In the rows, zero is written as 128.
A single turn carries every row of the set below to another of its rows. Some are shown first; where does it send the rows asked next?
j_759: [129 125 116 100 109 122 128 119 128 121 127 157 129 176 148 126 129 136
 136 154]
j_945: [161 155 128 104 142 118 117 101 141 116 146 177 139 150 132 102 118 109
  96 153]
j_122: [143 129 118 115 109 113 104 125 133  90 154 142 141 167 126 132 124 133
 135 174]
j_408: [164 143 104 114 127 140 142 100 131 114 166 171 129 121 128 135 113 125
 118 133]
j_73: [159 158 133 111 150 103 126 124 115 105 167 166 134 141 103 113 123 132
 102 133]
j_183: [135 108 127 112 123 102 136 130  99  99 158 144 136 173 122 130 141 131
 122 157]
j_19: [156 154 131 117 152 114 128 125 126 109 175 164 143 138 102 114 121 121
 100 139]
j_386: [153 147 108  85 155 111 136 103 109 124 154 179 128 151 124 117 122 132
  97 132]
j_722: [156 147 103 108 141 125 134 124 156 119 171 170 141 128 133 118 128 137
 121 136]
j_3: [178 118 120 119 121 127 155  88 123 108 165 156 135 136 137 126 132 112
 103 158]
j_992: [144 128 120 115 115 115 102 122 112  88 143 144 135 173 127 132 118 121
 133 170]
j_544: [123 125 115 100 112 121 129 117 125 117 125 157 127 176 143 122 129 132
 136 148]
j_631: [175 128 116 113 125 121 146  88 138 107 168 173 139 125 134 121 134 119
 100 155]
j_358: [138 131 117 115 112 114 103 121 132  85 149 142 140 167 123 131 126 125
 135 171]
j_236: [165 141 140 127 121 127 154 107 137 116 157 173 133 121 131 111 128 126
 113 132]
j_512: [140 110 133 112 127 100 127 116  91  94 155 141 136 174 125 122 142 131
 116 150]
j_535: [131 122 127 105 115 120 131 124 105 115 124 157 125 179 142 123 127 127
 133 146]
j_948: [160 145 120 113 136 116 136 123 163 116 165 173 142 131 138 104 135 137
 114 140]
j_286: [132 124 133 108 121 118 123 116  95 110 125 152 124 176 138 118 126 130
 129 136]
j_620: [170 136 143 130 114 136 159 106 128 118 149 156 128 133 132 114 126 116
 117 140]
j_97: [170 138 111 119 124 145 148 100 121 112 161 155 127 129 127 139 110 116
 123 142]
j_845: [126 111 121 111 118 103 143 135 116 108 163 146 138 169 122 130 146 143
 128 153]
j_427: [145 128 119 113 121 116  99 112  99  88 142 141 131 172 128 130 115 124
 131 155]
j_41: [160 135 102 102 142 114 134 112 159 115 170 174 144 134 144 112 138 134
 110 149]
j_659: [149 142 108  92 158 118 143 107 118 130 161 177 134 148 126 115 125 119
  94 133]
j_277: [169 155 131  99 142 106 112 100 130 107 143 176 135 152 127 101 120 119
  95 153]
j_2: [124 110 123 110 122 103 143 129 114 102 162 142 139 169 119 128 149 138
 124 151]

j_122 turns into j_845
j_19 turns into j_659
j_3 turns into j_620
And these:
j_386 turns into j_277
j_408 turns into j_631
j_358 turns into j_2
j_535 turns into j_992
j_948 turns into j_722
j_286 turns into j_427

